171, 168, 120
120, 106, 97
51, 60, 108
98, 110, 148
116, 140, 100
169, 171, 121
158, 142, 134
83, 77, 139
162, 154, 144
=>
144, 154, 162
139, 77, 83
134, 142, 158
121, 171, 169
100, 140, 116
148, 110, 98
108, 60, 51
97, 106, 120
120, 168, 171

100, 155, 142, 121, 92, 166, 126, 122, 200, 143, 68
141, 111, 125, 139, 131, 136, 133, 143, 139, 161, 113
108, 148, 110, 142, 102, 194, 127, 93, 217, 188, 62
131, 127, 150, 140, 123, 126, 192, 91, 104, 174, 115
=>
115, 174, 104, 91, 192, 126, 123, 140, 150, 127, 131
62, 188, 217, 93, 127, 194, 102, 142, 110, 148, 108
113, 161, 139, 143, 133, 136, 131, 139, 125, 111, 141
68, 143, 200, 122, 126, 166, 92, 121, 142, 155, 100

56, 124, 165, 126, 126, 129, 146, 138, 152
105, 126, 140, 127, 128, 128, 133, 131, 136
148, 130, 118, 128, 128, 128, 124, 125, 121
158, 130, 113, 129, 129, 128, 121, 124, 118
=>
118, 124, 121, 128, 129, 129, 113, 130, 158
121, 125, 124, 128, 128, 128, 118, 130, 148
136, 131, 133, 128, 128, 127, 140, 126, 105
152, 138, 146, 129, 126, 126, 165, 124, 56

192, 157
105, 120
149, 134
121, 123
151, 128
128, 128
=>
128, 128
128, 151
123, 121
134, 149
120, 105
157, 192

164, 104
156, 105
157, 110
157, 109
163, 100
163, 98
168, 89
159, 108
184, 59
=>
59, 184
108, 159
89, 168
98, 163
100, 163
109, 157
110, 157
105, 156
104, 164

133, 135, 89, 177, 156, 163, 127, 147, 148
121, 111, 83, 141, 134, 106, 163, 109, 100
141, 128, 122, 141, 140, 121, 171, 126, 119
130, 122, 177, 76, 99, 99, 126, 115, 116
115, 132, 165, 91, 102, 136, 61, 132, 145
134, 147, 157, 130, 129, 160, 90, 150, 159
=>
159, 150, 90, 160, 129, 130, 157, 147, 134
145, 132, 61, 136, 102, 91, 165, 132, 115
116, 115, 126, 99, 99, 76, 177, 122, 130
119, 126, 171, 121, 140, 141, 122, 128, 141
100, 109, 163, 106, 134, 141, 83, 111, 121
148, 147, 127, 163, 156, 177, 89, 135, 133

104, 59, 155, 131, 156, 138, 206, 109
207, 189, 177, 200, 118, 149, 167, 160
47, 116, 88, 86, 168, 81, 143, 63
142, 100, 118, 107, 106, 156, 72, 146
=>
146, 72, 156, 106, 107, 118, 100, 142
63, 143, 81, 168, 86, 88, 116, 47
160, 167, 149, 118, 200, 177, 189, 207
109, 206, 138, 156, 131, 155, 59, 104

80, 137, 149, 155, 171, 140
99, 120, 139, 152, 157, 138
144, 118, 111, 104, 94, 122
67, 119, 135, 137, 109, 144
73, 122, 136, 123, 108, 139
55, 116, 132, 127, 118, 144
67, 121, 128, 125, 106, 138
150, 95, 123, 167, 131, 144
146, 105, 127, 169, 135, 131
162, 125, 105, 96, 92, 116
=>
116, 92, 96, 105, 125, 162
131, 135, 169, 127, 105, 146
144, 131, 167, 123, 95, 150
138, 106, 125, 128, 121, 67
144, 118, 127, 132, 116, 55
139, 108, 123, 136, 122, 73
144, 109, 137, 135, 119, 67
122, 94, 104, 111, 118, 144
138, 157, 152, 139, 120, 99
140, 171, 155, 149, 137, 80

128, 72, 76, 113, 103, 82, 99
60, 64, 62, 173, 162, 65, 179
87, 71, 84, 207, 136, 90, 146
204, 185, 176, 94, 92, 147, 102
101, 142, 150, 177, 159, 153, 176
=>
176, 153, 159, 177, 150, 142, 101
102, 147, 92, 94, 176, 185, 204
146, 90, 136, 207, 84, 71, 87
179, 65, 162, 173, 62, 64, 60
99, 82, 103, 113, 76, 72, 128
